One turning vector, and how many ticks it has turned
The counts run from 0 to 202.
-13  -8  0  25  21  -5  -19  -11  -12  -25  -25  -13  -6  3  2  -6  40  38  -2  -2  9  -6  15  -1  -41  1  4  18  -14  -21  1  -16  -37  24  18  18  -26  33  -2  -2  27  -8  24  27  25  -4  10  17  0 : 192
-1  -13  -11  -3  -14  -31  24  4  8  22  -37  11  10  -13  3  -2  13  -12  5  6  14  16  -13  -27  -1  20  -11  4  13  15  -4  29  29  2  14  -3  23  6  -58  15  -7  -35  19  17  31  -22  -29  3  3 : 66
-23  -27  -19  12  -7  20  13  18  19  14  26  -16  -7  -19  7  21  -32  -14  17  3  15  5  -37  0  21  8  -21  23  24  26  -5  31  38  30  7  22  13  13  1  21  18  -27  28  9  43  3  -8  -4  1 : 158
-14  -18  -21  -17  6  -20  23  0  -3  7  -18  -27  -3  0  26  34  44  -5  -22  31  -9  -11  2  -14  -3  -3  -39  8  -21  -9  -14  10  7  -23  3  -8  -7  -15  4  11  27  -23  24  8  -15  29  -30  -20  22 : 133
-12  2  20  0  4  6  0  19  30  -12  27  1  20  15  -23  -10  17  1  5  -1  1  0  18  14  -43  -8  8  -12  -17  3  -3  6  -28  6  6  6  -50  50  2  -1  29  1  -14  30  33  22  -33  32  -2 : 12
-34  6  5  14  11  -39  -1  -23  19  -11  20  -28  12  11  32  15  17  7  -22  -10  3  -19  -6  -7  -12  16  -20  1  9  21  -28  -4  -13  -7  -11  -23  -13  -23  32  -9  -29  5  13  30  28  1  -31  -23  22 : 33
-24  -16  -20  -2  16  13  -10  2  8  26  -2  -7  -22  -8  14  32  -26  14  30  8  9  -11  -31  7  -1  0  -44  2  -10  1  20  13  24  36  21  34  8  18  27  18  23  -18  37  1  28  -9  -16  -7  4 : 160
2  3  -24  1  -8  -10  5  -4  -1  40  -45  30  -1  15  14  10  10  3  7  5  21  1  -7  -25  4  8  -22  -18  -20  9  29  19  25  2  32  -12  5  28  -27  11  -6  -35  26  10  14  -7  -38  13  -17 : 68
-49  -10  -18  45  16  -21  2  -13  31  -5  -2  31  -22  12  1  22  0  -4  -14  -14  20  -18  -34  -8  19  14  -24  -11  3  -12  20  18  2  2  29  -6  3  32  -29  20  -32  0  15  15  4  -10  -6  -2  5 : 74
-15  -13  7  -15  -19  34  23  6  25  -33  -5  -2  9  -13  -1  -2  23  39  34  11  10  -6  -27  13  -35  -28  -16  3  8  11  8  2  -18  -1  -2  13  0  38  -30  9  11  -9  13  39  15  -28  10  -10  -17 : 94
-10  -2  -10  30  -35  -11  15  10  28  -13  39  17  -11  6  15  2  -12  0  -4  -2  16  22  -22  5  -15  -49  -18  1  -36  3  27  9  -7  -8  19  8  -34  27  -21  29  6  -25  21  2  -10  -4  -21  10  -13 : 3
-4  -7  4  12  7  -25  -12  0  41  28  0  17  -11  38  44  23  6  -19  -2  12  9  -7  0  -8  21  12  -35  -17  -13  6  18  13  7  -20  34  -11  -31  -5  8  18  1  -1  -6  -3  10  20  -44  -14  5 : 142
3  24  -23  9  12  15  -4  -11  21  -15  5  6  18  1  29  -11  -30  34  30  3  49  -11  -8  5  -24  -1  -30  -7  -1  36  -1  5  10  5  11  7  11  48  -19  -14  -6  -9  -9  42  21  -9  -28  13  15 : 168
-7  3  -19  5  25  -36  13  -9  8  11  2  -10  20  27  27  13  28  30  -20  -2  -10  -17  17  -10  -14  3  -6  11  -15  3  -17  -5  -21  16  8  -12  -16  -6  60  -15  -7  -22  10  47  -5  9  -30  -4  20 : 36
-4  -5  17  27  -29  -24  16  20  -8  15  30  -6  33  11  -1  -12  -6  3  11  -6  18  6  -11  -1  -15  0  -12  -7  -15  11  11  7  9  22  21  4  -8  28  -51  5  -14  -13  5  19  26  -45  8  31  -40 : 181
-33  -11  34  -3  6  -35  -31  13  7  -12  11  -31  -7  8  19  12  41  -5  -2  -16  -30  -12  -5  -1  -21  6  -23  25  3  -2  -2  -1  -43  -5  10  26  -23  -22  6  17  34  -9  6  9  3  -4  18  -6  18 : 120
-12  -27  4  63  -35  0  -11  -9  2  -9  14  -19  4  11  -17  2  4  16  -6  -17  20  -9  -18  24  -28  13  -13  5  -2  17  9  19  -13  26  7  -6  -31  16  -25  10  -11  18  7  31  17  -21  17  22  -18 : 186
-40  -5  4  0  12  -5  -20  -3  -10  -9  2  -39  1  -7  27  17  25  -18  -31  20  4  -21  4  -18  -10  16  -27  24  -7  5  -24  14  10  -42  -12  -16  -14  -4  -7  2  24  -11  7  -3  -3  41  -43  -9  20 : 129
-4  -9  -32  44  -22  7  2  -12  28  17  -19  34  -13  20  10  1  -2  13  -5  -8  31  -1  -37  -10  15  6  -23  -7  -12  14  44  24  5  7  35  -17  -13  34  -23  14  -22  -11  7  23  0  1  -30  9  -3 : 72
-33  18  -9  14  -2  -10  1  12  3  -16  22  24  6  -2  24  8  11  -6  -17  20  26  0  -28  -22  -6  -42  -10  -15  -44  -16  0  -4  -8  -20  23  -2  -12  26  -37  17  3  -30  38  -7  -11  -8  -18  24  -3 : 0
-22  -16  19  15  -1  -20  -27  8  -2  -2  13  -26  -14  13  20  20  38  3  -8  -15  -23  -12  -8  -1  -19  -4  -29  21  -27  -12  11  4  -48  4  18  22  -37  -17  31  24  39  -7  16  11  -5  -4  14  -3  9 : 119
13  -32  -38  10  6  -23  9  -18  -7  27  -42  8  -18  -14  16  5  9  5  4  23  19  13  20  -5  -15  12  -20  19  -6  0  13  32  37  11  13  -1  10  15  -12  13  24  -30  30  18  9  -8  -27  -17  16 : 63
-37  -16  -5  19  18  23  6  12  -3  -13  41  -31  9  0  7  24  17  10  -7  43  0  -16  14  12  -16  -13  -12  9  -25  -25  -12  -2  -1  -7  -3  -14  -34  22  23  1  41  0  33  11  21  18  -11  -12  -12 : 18
-30  -22  3  9  -10  10  34  19  9  -22  32  -50  15  -21  0  17  23  -5  0  27  -10  11  -4  20  -17  -13  -2  17  3  -5  -26  17  0  3  -15  0  -25  -5  2  5  28  -13  26  22  38  10  2  -21  -7 : 20
-6  -22  -27  7  -11  30  1  4  20  28  11  -11  -20  -8  9  21  -35  1  27  6  14  5  -33  11  8  -3  -35  19  2  26  17  24  35  35  13  29  2  15  13  19  19  -31  28  13  34  0  -12  -7  1 : 159
3  -21  -36  28  26  -6  -16  -15  -8  13  -26  -11  -17  4  41  8  8  11  -3  19  38  -4  27  -6  11  38  -20  27  -5  -5  5  19  28  -6  10  1  2  25  -4  4  33  -21  12  5  2  16  -14  -31  26 : 59
-39  -15  -7  -11  15  -24  -19  6  -5  25  -28  -27  8  32  19  38  29  2  13  -15  -5  -28  -14  -9  -3  43  -45  5  11  7  -1  15  -8  17  12  28  9  -3  -11  3  14  1  -16  19  3  9  1  1  25 : 51
-26  6  -9  10  -1  -18  -2  -2  1  33  -34  32  7  13  21  15  10  -5  5  9  13  -9  -25  -30  18  5  -27  -19  -14  0  18  19  24  -4  28  -16  11  21  -44  9  -21  -16  26  4  14  -10  -30  14  -11 : 69
-14  -6  -37  29  34  -33  36  -11  -3  1  21  3  3  -7  13  11  -15  28  -3  26  30  -13  18  0  -28  -9  -20  3  -36  -19  1  6  18  9  16  -3  8  45  -5  0  3  -11  17  22  -2  -35  -14  -7  5 : 174
-27  22  -17  -27  31  2  -20  -14  7  7  -10  4  5  6  23  20  -11  33  40  2  23  -21  -20  -2  -22  1  -46  -18  -3  16  8  -2  5  19  13  22  13  42  -4  2  9  -5  12  11  27  -15  -30  9  15 : 165
-8  3  0  -23  -3  -39  8  25  24  13  -19  -2  -1  35  49  31  33  -7  1  22  -7  -1  0  -25  26  -8  -32  -12  -3  -2  4  2  2  -27  40  -3  -5  -16  -24  10  1  -31  0  3  10  13  -24  -24  8 : 138
-8  -36  -6  15  -48  6  -7  -22  -8  -7  11  -24  1  -16  5  -21  22  10  -12  -14  6  22  -1  1  -32  -1  -9  44  -19  5  -7  -3  12  -8  -17  -10  -28  4  -13  2  13  -15  42  2  9  -6  -40  -3  -16 : 200
8  1  11  13  -27  -1  -6  -14  20  -11  21  -25  17  22  40  4  5  22  11  -8  14  -2  -12  8  -15  1  -22  8  10  49  -11  2  -5  -3  -5  -28  -39  -15  25  -10  -18  -3  9  39  31  5  -41  -18  -3 : 30
-30  5  -2  5  13  -48  26  12  13  -5  15  -17  35  11  26  -3  27  12  -23  -6  -7  -5  9  -24  8  15  0  24  9  8  -40  1  -16  8  4  6  2  -9  16  -15  -14  -41  -7  42  18  5  -9  4  20 : 38
-18  -7  12  34  -23  5  -10  11  -7  4  31  -16  15  25  24  -1  30  8  -25  10  0  -24  -22  -2  -8  -15  -13  20  -42  1  13  -3  -34  -9  20  -12  -33  6  22  12  17  -18  11  20  -23  2  12  18  -29 : 114
-17  -10  32  -9  -17  -24  -23  20  17  -10  10  -37  1  8  16  -3  38  -12  2  -23  -19  5  -2  -3  -31  10  -20  30  14  15  -16  8  -43  -1  -3  31  -22  -10  5  16  34  -12  -2  23  15  2  14  2  21 : 121
-15  -40  -4  9  -26  -20  5  10  0  37  5  -44  8  27  4  19  8  -17  -2  -27  -18  -7  -26  10  -11  42  -40  30  13  30  7  34  8  33  -4  24  -6  -18  0  14  7  -2  -9  23  -3  6  -2  -2  14 : 48
-9  -13  -33  20  14  32  1  15  6  27  4  -2  1  4  17  14  -15  -5  10  31  26  -1  -8  -12  38  5  -3  16  -13  9  10  21  27  24  38  15  -1  31  24  9  29  -39  17  13  31  25  -11  14  -4 : 155
20  -4  6  0  -32  -22  11  23  46  13  -3  -1  6  45  40  8  9  -18  3  7  11  18  -2  -18  28  4  -30  -5  6  34  7  21  13  -16  28  -1  -25  -7  -24  19  -4  -18  -18  18  26  18  -32  -18  4 : 140
-39  0  5  29  20  -10  -27  -1  -17  -33  -11  -12  3  -2  7  -8  41  30  0  -5  14  -8  17  -17  -28  11  12  22  -17  -27  -15  -23  -22  16  18  12  -27  25  -24  -3  25  -9  22  16  29  -15  10  9  0 : 193
-17  10  31  0  -23  -15  -16  -7  16  -14  25  -34  30  11  47  5  18  17  14  -4  10  -3  -14  -2  -8  1  -20  -6  17  41  -24  -3  -5  -11  -4  -23  -30  -24  -2  -5  -20  -2  11  28  42  -8  -31  -22  -12 : 29
-3  4  12  -6  -19  -37  12  25  38  9  -4  -2  4  36  46  16  19  -26  3  8  1  9  -9  -24  29  -1  -30  -5  14  15  -6  17  9  -22  28  -1  -13  -19  -35  22  -4  -27  -14  8  24  20  -19  -15  7 : 139
21  -7  -1  9  -21  -15  -3  9  46  21  -12  8  -9  51  39  11  4  -17  4  9  11  9  0  -8  18  4  -35  -5  -5  22  23  23  9  -13  34  -8  -35  1  6  16  3  -14  -10  15  11  23  -41  -12  0 : 141
-6  -10  -22  28  -1  9  -11  -3  5  -1  -17  -24  -3  9  32  -5  8  5  6  3  38  1  10  -11  12  43  -17  32  28  18  -8  29  13  -7  3  5  5  22  -36  2  15  -21  -23  21  22  24  1  -7  34 : 57
-18  1  -17  6  36  4  -35  -1  -12  11  -36  -14  8  31  36  15  22  9  14  9  29  -32  8  -14  7  46  -26  10  7  2  0  11  -4  3  19  9  3  30  -12  3  26  -4  -19  12  4  27  -3  -12  27 : 55
-45  -33  -1  10  -9  38  16  -8  18  -6  28  -13  10  -34  -28  -1  -5  -7  13  13  2  -3  -42  14  -29  3  -17  20  5  6  7  20  12  0  -18  5  3  40  -28  14  14  -1  32  15  16  -19  -10  7  -15 : 89
-58  -15  -3  -17  17  28  13  -7  10  -19  -2  -8  0  -16  -10  18  25  21  23  19  -2  -22  -39  8  -37  -11  -24  -7  -11  -16  13  -7  -11  -4  -4  2  7  32  -23  13  20  -1  41  15  4  -31  1  -13  -17 : 92
-40  -11  -13  -23  20  -4  -2  4  14  18  -5  -6  -11  -14  13  35  -31  7  31  -1  12  -13  -36  0  -1  4  -50  -5  7  9  0  15  18  24  17  30  21  2  5  22  11  -9  37  1  39  -20  -14  -11  10 : 161
-44  -15  -11  18  12  20  4  17  14  10  25  -11  0  -8  16  25  -25  -15  13  18  14  -4  -37  -13  40  19  -19  23  7  10  -1  22  38  13  21  20  16  15  1  13  8  -25  24  -5  37  8  0  -2  1 : 157
18  -12  -27  1  -21  -15  18  -1  1  35  -49  21  9  2  6  -2  12  -1  9  7  22  14  -6  -20  -7  4  -18  -8  -5  16  22  29  33  10  17  -2  3  18  -42  8  -7  -36  20  26  28  -7  -36  11  -4 : 67
